Rows are one point carried round by a steady rotation, each followed by how many steps it has turned.
The counts run from 0 to 361.
 91  98  90 108  97  93  94  91 110 116 143  87  84 121  76 107  94  74  74 124  95  80  88 140 104 115 108  82 111  79 105 111  74  98 127 102  97 118  78 112 105 103 136 101 113 108 121  67  96  92  93  80  62  76 113  91  94 111 126 126  94 108  91 104 115 108  97 128 | 20
 91 108 106 135 110 103  89  80  92 109 135 115  79 113  89 109  87  69  82 122 111 102  80 127 115  96  87  82 116  80 135 101  70 105 111 118 112 101  87 109  99  87 130  97  90 102 122  69  99  92  91  87  57  74  87  87 111 100 127 123 103 100 112 106 122  87  89 118 | 353
 99  88  98  99 117  77  78 112  94  93  86 110  83 117  85  94 101  73  82 120  97 133 106 102  86 104  73 106 133  87 128  99  69  87 114 100 120  82 104 107  97  92 105  83 109  81 154 111  86  99  78 107  69 103 111  94  65 119 125 122 103  95 131  97 121  81 123 125 | 309
 61 139  83 125 107  81 106  80 106  95 133  94  86  96  72 108 112  96  89 133  95  80 105 120 118  95  87  82 100  88 106 120 100 103 121 131 107 117  72  93  71  87 118 119  82  90 130 107 100 102 102  69  53 100 117  97 112  99  91 103  91 118  76  91 108  97  94  87 | 38
 71 151  95  80 122  85  74  98 105 110 117 126  77  94 111 120 115  95  79 121  92 111 107 110 120  84  84  91 101  97 108 122  99  72 116 121 103 101  79 106  77  92 114 110  80  73 125 112 105  94  74  96  77 109 129  78  95 115  90 108  96 120 101 118 116  90 112 100 | 111
 75  95 116 125  64  97  92 102 101  83 129  75  80  95  75  79 103  47 101 129  89 117  90 115 104 106 104  87 108  86 140  92  86 100 102  92  90 118 105  93  92 114 101 103 113 100 132  69  88 116 104  66  77 103  99  92  93 104 116 114 118 111 108  92  77  85  93 108 | 27
 73 134 101  96  86  95  99 121 101  92 113  93  68  79  80 108 130  46  86 121  73 126 123 119  99 107 101 102  81 108  93 109 102  88 110  89  82 118 102 104  79 119  86 106  85  90 120 107 113  92  83  78  87 122 133 100  73 117  99  87 114 121 115  99  89  93 112 101 | 266
101 106 100 109  94 119  94 108 107  86  86 105  83 128  72 107 113  68  74 141 101  96  98 153  97 117  70  91 107  84 111  98  80  93 122 128  90 123 107 102  96 106 105  88 103  94 113 106  93 104  73  89  62  98 134  94 101  97 129 130  97  96  91  95 138  88 119 109 | 338
104 128  74 107 117  88 104  83 125  99 117  98  89  82  80 120 124 101  60 112 102  99 102 121 110  96  92 117 132  77  88 121  92  96 134 125  82 103  75  87  90  91 127 115  88 103 140 123 101 112 103  82  69  90 119 105 120 113 105 125 106 113  80  94 117 113 107 116 | 204
125  92  98 107  80  90  87 102  91  85  85 105  70 136  70  88  87  66  72 122  95 126  96 128  85 103  99 102 133  91 126  90  82  85 109  97 111  89 122 113 102 101 108  83  97  83 143  93 106 105  85 109  86 101 102  96  89 123 129 119 124  83 114  96 110  89 110 125 | 325
 96 128 120 113  76  87  93  98  84  71  89 110  77 103  63 100  97  49  81 119  88 128  94 141  97  90  86 100  97 102 132  92  97  73 113 101 114 105 124  94  80  93  80 109  77  79 120  97 119 112  77  94  79 118 108 117 112 105 119  94 124 105  90  88  94  69 105  95 | 323
 59 126 112  86  90  83  82 115 103  84  95 100  80 114  95  91 111  76 101 127  82 127 104 119 113 104  74  85 112  99 111  94 102  74  97  95 111 111 103  90  65 108  68 106  87  60 140 117  81 106  76  86 106 128 145  97  70 111  96 102  93 119 100  90 106  87 129  92 | 103
 88 113  99  91 123 101  72 104 107 116 122 123  73 104 121 103  99  89  89 114 101 133  90  94 107  87  95  80 116  93 138  98  83  96 117 101 111  84  69 122 101  98 117  81  83  73 150  82  93  97  96 105  81  91 107  63  82 133  97 114  98 111 137 120 122  95 116 116 | 109
 91 109  96 114 100  95 101 101 116 133 154  85  81  82  96 119 104  73  68 110 106 102  98 128 114 114 106  78 116  80  86 114  82 103 116  90  95 112  67 114 103 106 131 102 100 110 118  81  92  86 106  75  86  78 100 102  85 117 114 121  89 117 125 110 107 115 109 144 | 223
 99 139 102 102  88 103  97  94  87 111 119 115  54  85  65 118 106  50  82 113  80 113  94 126  85  88 110  94  82  98 110  98 102  87 113  91 104 100  92 115  88 103  93  90  56  92 120  79 120  78  99  98  80 106 107 103 104 142 111  72 117 119 119 106 104  81 107  94 | 283
107 106  95 105 125  87  71  92 109 118 112 126  88 116 114 132  93  91  82 112  94 124  85 119 122  98  72  82 139  75 125 101  70 103 120  97 116  92  62 115  98  90 108  87  97  86 138  84  88  91  85 110  84  88 107  91  88 104 120 129  87 107 115 116 117  91 108 129 | 146
101 135  98 117 106  75  93  78 123  90  93 116  92  93 103 109 106  99  73 107  94 127 101 134 147  84  85  97 136  88 116 104 106  95 129 123 119  99  75  88  77  84  96 121  85  79 133 120 107 136  90  91  86  91 114 116 106  88 114 128 106 111  86 101 100  87  95 102 | 164
 94 146  95 100 109  86  87  83 120 103 113 121  72  90 107 115 101  88  80  99  79 128  98 136 144  76 104  89 111  96 122 110 121  87 128 110 125  87  73 117  82  93  90 104  72  62 125  93 129 113  87 100  99  94 121  95 110 117 105 107 102 118  98 118 107  95 111  96 | 128
112 110 124 102  82 107  76 104  79 104 106 117  72 124  94 103  84  61  87 109 104 144  92 113  92  83  98  83 127  89 143  79  94  83  96  86 109  89 107 102  87 104  84  85  80  72 146  83 101 112  95 101 111 114 100 102  89 128 108 108 119 102 126 110  90  75 113 109 | 121
 78 141 101  85  75  79  90  91  84  97 113  92  80 108  70 100  93  72 100 122  90 108  96 114  89  91 100  84 105 101 111 105 108  72 107  92 103 106  97  89  64 101  79 127  73  64 148  91 103 105 102  89 113 122 121 110  84 126  84  90 114 117  82 102  86  84 114  88 | 83
106  98 106 136  91 122 102 108 105 102 110 108  77 121  79 107 101  65  76 130  96  92  85 158 105 117  79  78 113  74 119  89  82 112 127 106  98 113  92 121 111 104 120  74  99  95 122  77  92  86  84  97  64  80 118  85 108 107 129 123  96  86 119  92 137  81 104 115 | 337
 95  98  95 118 115  71  72  78  97 104 119 105  84 115  89 111  84  80  90 122  96 113  77 117 112  99  97  81 131  76 128 107  69 110 124 104 134  86  75 120  95  82 116  99 113 102 141  72  93  97  96  99  63  79  93  84  92 101 126 122  87 101 113 107 109  82  91 122 | 349
 93 122 110 124  86  71 106  85 113  81 107  83  88  79  81  99 109  74  82 111  89 131 103 110 133  85  95 105 143  85 122  90  98 101 107 104 107 101  93  78  76  95  84 128  99  92 143 113  94 134  96  73  91 103 103 117  90  88 114 115 118 117 105  84  57  92  95 106 | 197
100 117 105 117  91  71  95  97 101  85  95  83  96 107  75 108 117  86  69 125  98 124 110 109 111 104  80 107 145  80  93  93  83  85 109 104  98 113  94  71  76 103  92 130 118  91 146 128  83 124  92  76  91 108 112 132  84  90 118 131 109 106  92  87  77  87  99 115 | 196
 80 113 105 112  86 101  93 124  97 114 130  87  75  87  77 100 124  39  89 118  71 128 103 108  83 113 105  90  96 106 105  96  94 110 109  85  99 102  96 113  89 114  86  86  88  92 137  86 110  82  93  83  99 110 111  95  67 132 102  85 120 121 137 101  78  95 116 117 | 267
 97  94  97  92  97  85  72 113  96  68  71  95  78 131  72  97 115  66  80 141  90 116 105 132  81 113  87 109 118  84 115  93  74  85 114 108  89 107 117 104  89 109  92  94 119  91 141 100  93 106  74  92  67 101 142  90  96  98 122 125 100  93  97  97 109  94 111 111 | 342
 91 108 109 121  86 109 106 119 102 116 127  89  82 107  78 107 118  67  66 125 111  98 115 126  88 120  73  96 126  86  80 100  75  87 105 100  62 122  99  83  93 115 113 110 109 100 120 117  73  88  90  67  82 116 115 111  81 110 102 132 105 116 111  93 104 100 107 127 | 228
 87 129 103 104 104  88  86  90 106 103 124 100  78  51 107 122 113  80  79 101  92 121  94 127 152  84 108  94 117  70 134 113  91  89 111 115  89 105  79  99  92  92 109 118  93 108 109  95 106 124  90  83  52  87 105  88 116  83 126 126  93 126 112 104  83  86  92 115 | 185
112 100  91 124  79  85  83  85  94  94 104  90  76 126  69  96  90  55  88 126  83 122  88 116  88 106 121  89 127  93 116  87  85 112 122  91 100 106 107 109  93 111 106  98 105  94 159  63 118 117 106  77  88  88  96 100 101 121 118 121 139  96  96  92  83  88  87 124 | 361
 73 136 110 102  86 100 102 104 114 100 138  87  83 105  88  80 110  82  71 119 107  84 109 145 117 106  97  77  94  92 105 117 101  61 112 109  72 125  96  89  85  99 123 124  84  87 117 106  86 108  94  72  69 115 133  97  94 106 103 116  94 110  86  97 128 106 120  96 | 58
 68 120  83 122  98  77  97  84 118  98 142  90  80  85  84  93 102  83 103 118  79 109  94 100 125  94 113  77 115  87 120 116  90 126 123 110 124  94  71 110  91  87 121 113  97  93 148  78 111 107 112  67  70  80 101  84  91 114  96 106 105 121 101  97  86  97  86 108 | 35
 84 104 101 119  82  93  93 108  96  85 116  81  90 125  75  89 112  69  74 135  98  93 100 134  99 127  77  87 113  85  97 103  79  80 110 111  77 128 102  86  88 107 104 113 120  99 126 103  83 107  79  60  69 108 128 115  94  90 122 136 108 103  89  86 106  97 102 114 | 25
 97 103  97  92  91  74  86  86 109  94 127  77  80  77  79  90 100  75  94 108  98 114  84 127 124  90 131  99 119  72 148 107  91  99 120  94 124  90  93 115 104  86 117 106  94 102 139  59  99 123 120  87  62  76  98  71  96 111 129 111 100 102 112  98  97  98 106 117 | 15
 89 115  84  76 109  61  83  93 112  92 118  86  80 106  83  95 108 103  66 118 105  87 104 125 126 101 111  93 112  79 104 130  81  77 131 112 110 105  87 113  91  93 132 126 109  99 130  89 100 111  93  87  52  83 117  86 101 106 129 130  93 102  78 105 124 114 114 116 | 17
113 114 102 103  87  73  89  88 113  83 101  98  72 107  85  82  91  61  88 103  77 145  91 123 115  85 115 103 120  98 141 101  88 102 125 102 135  78 103 129  99  91  95  96  87  82 139  73 128 125  95 103  90  86  96  93  94 120 128 110 120 101 118 103 102  88  99 115 | 328
